128 stands for zero in the data rows.
Here is a table of points, one per row:
[ 67 126 196 138 121 135 133 102 164 166 132 162 144  71 122 124  92 204
 176 148 142 129 117  93 163 182 175 112 174 158 101  69]
[132 169 121 192 147 113  99  89  98 144 134 147 154 107 127  33 127 101
 171 124 142 152 127 115 122  84 140 132 162 115 147 137]
[150  92 148 168 165  83 128  98  92  98 111 115  96 125 106 128 150 137
 162 185 141 123  98 164 141 109 103 107 116 153 109 103]
[146 129 106 131 158 137 125 149  87 169  75 135 116 154 133 122 116 117
 123 176 107 114 123 101 116 177 102 130 180 157 107 185]
[138 111 142 127  68 143 121 102  68  84 120 132 176 111 172 134 161 116
 140 155  68 179 178 170 115 116 146 118 156 158  89 181]
[ 47 120 111 113 107  84 154 111 140 115 145 127 200 115  87 111 124  90
 120  87 106 148  63 146  88 192  95 154 128 175  88 156]
[124 118 147 113 117  86 164 124  70 190 146 171 164 117 114 162 110 187
 162  57  80  78 152 117 131 138 166  89 116  97 175 154]
[ 89 127 105 108 168 139 116 103  95 134  93 123 106  56  58 184 146 128
 110 113 182 144 143  98 159 146 136  76 149 130 193 112]
[145 175 143 102 162 151 161  77 149 147 135 191 131 180  80 155 111 114
 120 123 130 107 103 180 167  94  90 160  91 175 130 100]
[ 67 138  99  64 135 109  97  69 149 102 130 118 106 116 123 178 122 141
  89 103 135 147 150 131 152 158 125 159 107 133  80 185]
[138 134 184 147 139 128 118 138 109 157  87  58 126 108 173 113 115 131
 138 136 141 147 159 149  85 165  90 152  90 101 170 136]
[140 164 131 156  79 128 115 101 131 162 182  82  82 122 126 151  95 152
  58 190 124 199 102  71 130 138 125 134 126  96 148 124]
[ 96 105 107 114 126 137 123  91 174 144  77  99 118 114 128  63 172 135
 110 131  86 158 111  86 149 158 120 111 151  79 152 113]
[137 113 143 171 121 117 133 125 110 148  93 171 107  96 121 107  99 157
 133  83 144  36 149 136 103 167  43 175 165 150 133 155]
[128 124  93  96 167 169 189 138 110 143 119 113  96 154 122 139 126  57
 166 168 108 149  97  47  65 132 119 146 126  93 138 156]
[135 114 136 136 194  85  71 161 132 157 240 109 196 148 113 112 131 106
 145 133 142 121  88  57 130 150 178 112 112 148 153 154]
[ 98 169 128 119 137  89  64 137  92 124 125 116 135 173  70 153 108 144
  83 146 136 123 117 159 202 136 132 113 153  87 138  91]
[108 149 156  83 111 138 109  81 179 111  86  78 170 137 146 127 123 156
 194 111 103 117 142 136 103 129 141  93 164 124 191 159]
[133 179 177 147 158 185 152  67 133  79  98 135  84 158 156 145 191 140
 129 110 185 161 134 141  86 159 155  71 149 101  99 155]
[204 138 144 157 119  98 143 113 153  82 167 131 106 148 113 151 128 108
 100  78  77 155 134 125 122 113 157  97 182 156 129 169]
[115  87 171  95 141 163 124 120 129 102 109  66 137 178 140 168 109 108
  69 144 123 149 129 152 126 131 103 103 110 221 172 100]
[104 132 103 154 190 121 128 115 163 159  90 154  92 195 154 138 120  84
 130  80 114 133 110  93 104  94 140 151 181  93 122 144]
[163 122 119  96  64 115 138 103 135 122 140 100 200 114 103 171  95 121
 154 145 161 165 129 136  87 128  71 188 112 111  94  88]
[139 132  75  99 142 139 120  77 132 131 128  83 126 170  87 126  69 179
 120 139 162 118 167 136  76 104  89 103 132 117 139 155]
[109 131 173 178  94 126  72 131 113 116 131  74 102 124  86  71 175 108
  82 152 140 122 179  83  98 125 166 165 159 144 153 138]
[140 123  89 117 143 135 103 139  87 132  97 120 157 144 138  93 163 205
 125 111  79  98 164 167 164 126 123 108  86  79 104 104]
[125 117  65 132  79 125 110  65  69 128 143 176  66 125 134  73 126 146
 158 108 137 125 103 154 152 111 156 117  92 152 189  89]
[122  46 135 109 148 117 165 165 102  98 160 119 109 172 125 101 163 156
 128 109 169 159  91 144 150 138 131 111 213 121 138  89]
[137  85  80  87 131 101 140 107 154 138 130 124 163 100 162 107 134  91
 151 152 185 144  89 112 147  65 140 131 161  81 108 108]
[134  88 138 105 151 166 129 109 143  93 165 101 104  84 151 133  89 136
 103 110 181  56 120 120 139 130 125 136 101  69 123 160]
[115  99  97  90 140 195  78 166 140 140 137 145 135 101 136 140 151 129
 157 135 110 125 151 161 124 109 137 110 155  83  89  91]
[103 134 205 129 152 164 199 156 166 101 149 146 108 122 102 144 116 175
 141 171 104 137  84 194 165  93 160 136 126  91 121 210]
[ 84 141  81 165  71 164 119 166 153 104 118 144 115 153 143 109 138 128
 132 173 133 108 132  80 175 175  97 165  98  88 116 105]
[200 144 103  78  98 128 118 150 176 117 107 188  90 113  79 114 104 101
 161 123 162 159 187 156 139 165 178 129 136 121 165 135]
[160  47 158 141 122  63 152  74 162 148 118 148 124 194 115 172 154 131
 124 147  94 116  85 109  87 156 193 196 129  94 111  75]
[161 102 153 164  72 183 166 139  94  97 149  91 112 162 107  94 110 139
  86 121 171  60 176 126 157  88 143 155 178 140 133 120]
[134 102 187 157 129 130 105 130 112 122 173 181 150 109 134 162 131  98
 157 113 144 121 150  93 119 102  30 139 168  88 148 101]
[123  88 143 124 142 124  58 156  98 159  76  79 167 124 151 208 129 131
 177 114 160 154 126 150 158  85 148 193 167 151 125 105]
[ 77 150 113 103 165 113 127 133 143 124 170 136 131 140 181 134 113 161
 141 145 164 157 127  99 157  69 133 101 121 187 159 183]
[179 113 127 123 154 114 170 185 158  80 124  91 133 135 150 129 236 150
 115  41 149 146 141 142 163 172  77 132 101 115 176 133]
[135 112 169  95 101 143 119 144  94 114 133 113 110 144 133  66  75 146
 173 113 141 136 107  80  99 103 114 116 148 114  79 133]
[120 129 150  99  89 176 102 217 128 185  85 207 108 162 126 158 162  93
  89 165 172 123 136 106  87 132 175  61 118 143  94 127]
[ 68 169 204  99 134 124 111 124 166 173 179 109 107 152 148 101 115  86
 127 142  75 124 162 125 157 113 110 151  95 126 152 125]
[143 163 124 154 107  60 127 182 207  72 103 112 146 106  99 115 114 117
 142 109 159 158 165 108 154 124 140 109  86 132  58 106]
[107 162 108 159 109 169 172  93 154 137  98 124 143 129 162 156  84  90
 159  90 113 118 132 123  87 141 164 133 127 110 170 118]
[ 89 146  86 132 165 121 189 100 112 138 152 137 103  87 136 126 129  82
  87 167 117 101 184 193 140 127 121 158 181 120 102 109]
[166 141 105 246 122 156  93 101 120 160 111 160 150 146 147 152 132 140
 153 113 142 181  74 141 154 151 161 156 120 176 116 153]
[ 76 195 110 108  54 154 163 137 122 142 151  81  85 127 106 155 204 138
 187  73 125  69 119 102 141  91 163 158 128 161  55 120]
[165 148  86 140 149 141 112 153 102 135 103 127 143 152 100 132  95 130
 138 134  94 150 172  78 180 123 103 138 128 198  94 158]
[197 153 107  68  80 168  93  95 190 152 174 139 151 125 109 125 147 176
 127 108  89 139 105 132  98  98  83  98 193 143 132 109]
[162 153 160  69  65 106  55 149 109 113 144 144 101 135 159 121 172 113
  88 104 104 100  43 135 131 121 116 129  98 113 137 128]
[127 160 111 139 158 153 104 181  88 120 129 125 154 153  90 141  83 141
 132  54 202 157 108 139 113 149 133 118 106 125 111 103]
[129 170 116  95 110  66 125 163  78  81 106 147 109 147 151 123 113 124
  82 145  91 106 111 132  98 100 163 187 134 106 174 127]
[120  85 149 106 136  69 187 131 143 162 154 117  95 149 140 128 161  84
 170 177 151 101 165 130 127 167 109 114 152 178 115  92]
[142 103  65 147  91 149 154 134 132 114 173 123 157 120 150 159 104  92
 131 106 172  95 117 160  79 124 147 121 100 115 142 102]
[158 130 105 130 133 167 121 122 127  87 147 125  93 149  93 146  93 122
 155 148 106 140 130 106 155 195 135 158 154  93 132 143]
[205 206 133  98 183 109 159  93 104 161 118 136 184 130 157 117 175 153
  89 154 154  61 156  89  78 116 153 110  85 137  80  89]
[109 124 107 167 144 109 109 105  67  97 232 131  88  94 152 208 133 103
 123 108 102 140 139 118 108 147 106  71 104  88  80 132]
[154  67 127 147  96 157 112  99 136 142 171 146 152 102 116  95 143 129
 127 174 149 120 163 129 142 114 122  98 106 137 119 171]
[126 119 111 140  79  35 164 143  85 131  82 112  72  71 116 154 107 162
 106 135 109 170 137 118 129 121 157 144 130 127 114 136]
[ 91 123 138 179  92 150 120 145 147 204 113 186 167 151 131 148 135 108
  38  93 116 144 130 149 158 106  72 111 142  69 125 114]
[120 113 128 124 122  53 131 141 162 184 114 131  88 156  95  91  95 170
 153 129 127 199 170 174  68 100 120  76  73  90  89 123]
[117 145  74 146 137 157 112 163 171  90 157 163 130  83 242 132 140 160
 148 165 124 146 139 163 126 157 130 145 123 166 157  83]
[129 142  90 142 123 104 154 121 180 103  90 123  80 116 155  95  98 142
 108 133 140 102  47  96 124  81  73  75 111 168 127  75]
[131 141 158  76 205 154 120 145  95 101 130 145  90 113 179  94  93 140
 124  50  76 175 149  79 120 145 104 173 127 165 110  55]
[156 179 140 151 136  63  88 104 154 147 103  97 133 113 128 122 157  45
 163 132 150  56 105 153 190 139 101 110 132 112 142 198]
[145 114  82 117 135 145 103 119 162 172 143 104 129 115 105 140 141 162
  95 151 118  99 130 138 106 212 126 138 145 173 133 139]
[150 142 152 173 158 202 114 127 124 151  96  66 113  60  92 113 106  95
 138 114  89 157  64 209 110 122 147 107 100 110 101  88]
[133 122 148 136 121 109 136 169 135 130 116 162 123 100 160 134 126 191
  96 146 171 138  76 123  92 175 107 144 113 124 130 221]
[ 78 112 109 133 123 144 153 156 137 120  89  81 177  99  99 129 164 127
 105  90  98  72 124  99 102  96 164 114 120 164 139 124]
[ 97 180 133 131 116 101 152 123 113 119 115 163 161 132 175 153 173 157
 106 153 181 180 153 146 112  71 109 171 159 132 178 123]
[176 182 146 130 155 111 145 202 157 108 146 148 125  35  77 167 132 107
 136 164  74 109 136 138  96 121 127 119 154 135 190  82]
[160  93 158  81 121 135 122  80 100 175 116 149 111  73 162  72 142  69
  73 104 147 143 118 155 172 145 161 140 114 173  90 143]
[ 66 144 169 164 131 132 138 115 127  92 163 156 175 159  93  60 131 104
  86 118 168 143 146 140  80 156 163 159  76 132 151  93]
[151 117 181 136 111 159 144 121 133 157 111 105 100 130 152 173 141 147
 177 128 133 126 161  78 166 112 102 146  32 121 114 106]
[141 160 125 104 120 133 166 142 118  94 143 161 151 177  89  85 130 113
 163 121 113 152 139 137 199 151 106 143 132 109 103 157]
[106  53  85 139 138 139 107 146 144 163 151 148  80 156  95 108 181 104
 166 119 106 153 164 154  98 102 117 148  57 157 193 160]
[146 112 129  88 163 124 155 105 103  94  85 140 186  96 106 121 158  97
 102 166 114 156 148  91 143 112 136 135 101  74 117 150]
[129 150 111 141 132 102 125 133 115 137 141  82 159 206 204 118  95 131
 158 166 106  94 133 169 146 211 165  80 131  94 132  91]
[148 124 126  97  79 128 203 167  98 168 125  91 133 123 152 142  52  82
 116 115 145 137 103 137 194 122 148 101 116 138 178 135]
[118  84 145 136 128 121  54  87 140  23  73 197 114 140 108 168 104 119
 146 153 112  64 127 110 131 106 144 119  91 142 142 121]
[121 130 117  95 169 160 114 163 101 142 147 130 136 110 101 101 141 186
 145 177 134 101  69 167 111 100 154 209 112 120 131 169]
[144  84 118 142 170 115 100 159 204 128 129 113 116 116 188 115  56 133
  78  86 111  93 175 146 130  84 181 147 144 128  75 154]
[ 69 141 141 128 113 105 100 171  97 108 127 123 112 145 124 122 140  93
 157 141 118  88 113 178  70 114  72  71 159 150  97 148]
[110  84 132 136 116 165 178 149 117  84  83 158 197 111 144 100 102 132
 110 130  68 125 110  90 149 131  99  66  96 142 133 118]
[135 123 104 210 163 131 167 127 146 129 152  91 133 145  96 148 159 175
  95 155  76 132 126 114 143  73 126 127 132 143 120 132]
There is one direction along which these points spread out most. How many in every 100 of the points above lie lower along it than each point below? Answers are rounded to whole numbers. More than half of the points above lie lower than the first one.
[ 97 180 133 131 116 101 152 123 113 119 115 163 161 132 175 153 173 157
 106 153 181 180 153 146 112  71 109 171 159 132 178 123] 35
[107 162 108 159 109 169 172  93 154 137  98 124 143 129 162 156  84  90
 159  90 113 118 132 123  87 141 164 133 127 110 170 118] 83
[135 123 104 210 163 131 167 127 146 129 152  91 133 145  96 148 159 175
  95 155  76 132 126 114 143  73 126 127 132 143 120 132] 14
[204 138 144 157 119  98 143 113 153  82 167 131 106 148 113 151 128 108
 100  78  77 155 134 125 122 113 157  97 182 156 129 169] 10
[ 69 141 141 128 113 105 100 171  97 108 127 123 112 145 124 122 140  93
 157 141 118  88 113 178  70 114  72  71 159 150  97 148] 38
[146 112 129  88 163 124 155 105 103  94  85 140 186  96 106 121 158  97
 102 166 114 156 148  91 143 112 136 135 101  74 117 150] 36
[108 149 156  83 111 138 109  81 179 111  86  78 170 137 146 127 123 156
 194 111 103 117 142 136 103 129 141  93 164 124 191 159] 81
[120 129 150  99  89 176 102 217 128 185  85 207 108 162 126 158 162  93
  89 165 172 123 136 106  87 132 175  61 118 143  94 127] 57
[154  67 127 147  96 157 112  99 136 142 171 146 152 102 116  95 143 129
 127 174 149 120 163 129 142 114 122  98 106 137 119 171] 30
[ 67 126 196 138 121 135 133 102 164 166 132 162 144  71 122 124  92 204
 176 148 142 129 117  93 163 182 175 112 174 158 101  69] 77
[ 76 195 110 108  54 154 163 137 122 142 151  81  85 127 106 155 204 138
 187  73 125  69 119 102 141  91 163 158 128 161  55 120] 73
[125 117  65 132  79 125 110  65  69 128 143 176  66 125 134  73 126 146
 158 108 137 125 103 154 152 111 156 117  92 152 189  89] 67
[205 206 133  98 183 109 159  93 104 161 118 136 184 130 157 117 175 153
  89 154 154  61 156  89  78 116 153 110  85 137  80  89] 69
[138 134 184 147 139 128 118 138 109 157  87  58 126 108 173 113 115 131
 138 136 141 147 159 149  85 165  90 152  90 101 170 136] 55
